128 stands for zero in the data rows.
Here are some numbered points:
  146  111  96  140  62  139  63  118  91  123  107  183 0
  86  142  114  120  145  147  142  125  128  121  143  127 1
  149  123  152  119  177  106  132  153  188  76  129  64 2
  113  114  143  128  154  119  116  139  156  135  148  78 3
  118  121  136  130  118  161  154  125  141  125  134  121 4
  83  143  132  120  116  128  119  102  75  130  145  152 5
  197  113  105  154  140  75  130  161  153  156  121  146 6
  149  176  115  133  193  161  176  187  101  114  120  114 7
  124  169  185  63  186  140  176  134  163  124  119  66 8
  86  105  103  185  80  131  83  128  59  165  155  210 9
  101  101  175  123  140  113  86  131  199  160  164  52 10
  128  164  87  141  143  130  106  162  109  119  141  152 11
  143  98  77  154  49  116  122  91  100  149  110  219 12
  84  142  140  88  88  169  156  64  55  135  128  150 13
  169  108  134  120  130  74  112  139  192  108  111  66 14
  104  151  72  123  108  94  147  119  77  172  157  191 15
  75  91  124  123  128  176  159  100  97  118  156  143 16
  43  143  142  96  126  186  126  62  76  114  139  160 17
  177  131  170  73  126  145  138  125  149  102  95  124 18
Which five points above are nearest to each new point by angle? Their numbers follow each, smallest number first.
  118  159  115  114  160  175  150  128  76  137  137  147 1 5 7 13 17
  145  128  104  118  106  120  138  111  118  138  108  152 0 6 12 13 15
  145  113  175  134  141  108  138  138  193  93  133  47 2 3 8 10 14
  120  163  192  113  156  148  170  144  158  136  144  74 2 3 4 8 10
  146  119  141  99  114  118  111  136  150  98  126  149 0 2 6 14 18
  115  112  139  123  125  84  108  100  167  151  139  71 2 3 8 10 14
  169  165  130  162  146  154  134  151  92  94  142  150 0 6 7 9 11
  177  134  90  143  132  79  119  164  144  131  99  123 2 6 7 11 14
  163  138  141  175  117  134  124  157  116  137  130  161 0 6 9 11 12
  126  106  178  114  117  122  138  108  122  116  89  89 2 8 10 14 18
  121  163  159  74  129  146  145  103  120  123  129  140 5 8 13 17 18
  150  137  122  155  143  163  125  139  125  130  134  141 4 6 7 9 11
  122  111  147  124  131  149  140  135  155  118  143  113 2 3 4 8 10
  134  114  111  126  124  96  144  115  135  121  127  135 2 6 12 14 15
  98  109  135  128  111  147  117  112  131  124  142  134 4 5 13 16 17
  170  127  131  148  119  129  119  135  144  123  132  125 0 2 6 14 18
  122  103  149  135  118  114  118  128  149  147  120  115 2 3 6 10 14
  202  152  148  77  140  111  160  127  146  148  79  143 6 7 8 14 18
  130  142  132  88  118  156  101  133  85  163  86  182 0 5 9 12 13
